Each path below is one point turned by a fixed rotation once a step. After each direction that follows a path, write how fast that rotation turns it, in degrees each step (0 if it stays still).
Each turn is a multiple of 5 degrees from 10 to 175, or 0.
Each row of a path follows its step; steps can be skipped.
path 1
step 0: [  6.1 -23.7 -12.2  12.9   0.3   5.9   4.2   5.3 -18.6  20.0  19.2   9.8
  11.5 -34.7  22.9 -25.7   6.8 -26.6 -21.2   7.2  21.1 -26.4   2.3 -23.5
 -12.6 -15.1   7.0 -25.6  22.1  13.3   8.5  16.6  12.6  35.7  28.5 -17.2
 -13.6  -8.4  -9.1  10.5 -34.9  18.6  23.7 -13.5]
step 2: [ 42.2   8.5  31.8  21.4 -21.1   4.8  20.0   8.6   5.7  34.2  32.7   3.0
  -9.6  -1.8  13.5 -17.8  19.1   8.1   0.6   3.8  -0.9   1.8   5.2 -27.5
  -0.9   5.5   9.3 -37.7 -18.2 -16.9  13.2 -16.3 -11.7  22.8  30.2 -43.0
   1.9 -14.7  -2.0  20.8  -3.6   8.8   4.6   7.3]
step 3: [ 49.0  14.5  20.9  17.2  -3.9 -11.1 -14.3  34.1 -12.7  -2.5  19.1  16.6
 -19.5 -10.1 -23.4  32.7 -21.8  -7.5 -23.4  22.8 -15.0  -0.2 -27.3 -11.3
  22.3 -18.3  32.9 -16.1  -4.5 -14.2  21.4  -9.2  -0.2  22.6  11.1   4.4
 -11.6 -12.5   8.4  -4.0  -0.1  16.8   3.3  18.3]
step 4: [ 25.0  -3.2   6.2   1.1  16.5  -5.2 -16.5  21.6   3.1  -0.8  31.7  25.2
  13.6 -15.8  -7.0 -11.3   8.2  -9.3  -2.9  27.5  -9.1 -10.6  20.0  23.2
  13.4  -1.1   8.5  -5.2 -32.0  -3.2   1.8 -45.3  11.1   7.0  -9.2 -27.3
   6.9 -24.3  12.2  31.2  22.9  33.1  25.9  25.4]
step 5: [ 19.2  16.0  -6.3  49.2  23.2 -30.5 -17.2   9.4  17.9 -35.7  34.4  21.6
 -12.0 -11.6  -4.2   1.9 -11.6 -25.8  -0.5   7.4  11.0   4.8 -23.3   2.8
   8.1   2.0   5.9 -22.4   6.0  19.3  -2.4 -21.4  11.2 -14.0  -1.7  -7.2
 -14.5   7.7 -33.1  28.5  11.5   5.6  -6.6  30.4]
step 6: [ 46.6 -13.1  -8.7  -4.2  18.4 -16.7 -23.9  13.2  18.3 -21.9  26.6  -1.5
  10.4  16.3   1.6   0.2 -25.9   3.1  16.0   1.9  12.6 -44.3  21.1  -2.3
   4.7  -3.5  11.3  -9.8   5.0   3.7 -30.9 -23.6  33.1  -1.6 -17.2 -41.4
 -23.4  -5.9  -7.7  10.2  -6.1 -16.1   3.2  -5.6]
step 7: [-18.1  -0.3   9.3  10.3 -18.2 -14.5 -39.7  25.7  -4.0 -39.1   7.2  -0.1
  28.0  -5.5   9.1 -29.0 -38.4   2.9  -6.5 -27.1  11.8  -4.3 -17.4 -17.1
  12.2  10.6  18.0 -16.7  -1.6  17.3 -19.4 -13.3  16.2 -10.6  23.9 -24.5
  -8.0 -27.2  -9.0  11.0 -15.8 -15.0  -4.2  23.2]
step 8: [  0.0  12.8 -11.5  19.1   0.2  11.2 -40.1  10.8  14.3  -4.4   3.6   6.3
  25.0  29.7  -3.3   4.8  -9.9   2.0 -13.8   3.8  11.8 -38.1  -2.6 -14.6
 -18.2 -18.9  12.6  -3.5  20.9 -12.1  -2.9  -2.1  10.5 -20.4  16.4 -41.5
  38.2 -26.1 -17.2  13.2 -38.6  16.1   1.5 -15.6]
step 9: [ -8.5   4.4   8.1  15.9 -25.2  18.2   6.9  36.5 -10.7  -1.5   5.1 -18.5
  27.1  -8.0  14.5   5.9   3.3 -35.5 -33.2  -4.3   1.9   1.3  -5.0  18.3
  14.3  -2.8  18.7 -14.9  17.4 -13.1 -35.7  -9.4  33.4  21.4  19.1 -11.1
  17.5 -21.2 -34.5  18.8 -25.8  -5.3  -8.4 -15.4]
Directions:
[  4.7   2.9   4.9   3.7   2.7   4.8   4.3  11.8  -2.9  -0.9 -12.1  -3.9
   1.6   0.9   6.2   4.8   6.6  -5.8  -3.8   3.5 -15.8   2.9  -3.2   3.8
   1.6  -3.6   3.4   9.5   6.5  -3.8   4.1  -8.1 -11.7  -4.4  -2.3  -2.2
   1.4 -13.8  -3.6   3.9   8.9   5.8  -5.9  -3.7] : 60
[-11.5   4.1   2.9   2.3  -3.3   4.6  -4.9   2.3   5.2   1.8  -0.5   2.1
  -4.6   1.5  -1.0  -5.6   5.8   7.7  11.4  -1.8   2.6   7.3  -5.6   1.6
  -3.4  -3.1  -2.7  -4.9  -9.3   8.3  -0.5   5.6  -2.6 -18.2   4.0  -7.7
   6.3  -1.6   4.3  11.7   8.4  10.3   0.1   4.4] : 120
[  8.3  -1.8   9.8  -0.4  -8.0  -2.9   1.1   0.7   9.7   4.7  -2.3  -4.8
  -9.4   2.5   3.9   0.8  -3.1   5.5  11.0  -4.5  -0.2   1.4  -3.2  -8.4
   8.0   1.8  -2.9  -6.0  -2.6   1.2  -9.6  -1.3  -7.6   0.6  -3.8  -7.2
 -12.0  -2.3   0.6  -4.7   4.4 -15.1 -10.6  -7.5] : 85
[  0.8  -7.0  -1.0  -1.4   6.5  -4.6   5.8   1.8   4.3   3.5  -5.7  -0.9
   8.9   9.8   0.4 -11.7  -9.2 -10.3   6.0 -14.6  -0.4  -2.8  -9.5  -1.3
  -7.0  -8.6   3.6  -0.1   9.6   9.2  -1.0   0.2  -2.8  -3.0   0.9   1.1
   3.6  -3.7   3.7   4.4  -4.3  -8.0  11.5  -3.0] : 45
[  4.8   3.2   1.3  14.4  -9.9  -1.1  -9.7   4.3   1.5   2.7   7.9   6.1
  -1.4  -0.1  -9.2  -6.8   3.9  -1.5  -0.9  -6.0  -0.9  -9.6   3.8  -1.4
   8.7  -3.7   7.8  -1.8   8.4   4.0   2.9  -3.3  14.8   6.8   5.3  -4.9
  -4.4 -10.6  -2.8   7.9   4.7   3.3   0.4  -3.8] : 0
[ -3.6  -8.7   0.9   5.0   0.4  -5.7   0.5  -1.5  -0.7  -2.3   0.6   3.7
   0.0   2.5   4.3  -7.8   0.5   4.8  -2.9  -8.7 -12.8   9.9   5.4  -6.4
   4.9  12.2 -13.8  -0.5  -7.3   0.1   2.4 -15.1  -0.7   2.1  10.0   7.0
   2.4   0.2  -3.5   9.4  -8.7   0.6   0.3  -2.6] : 140
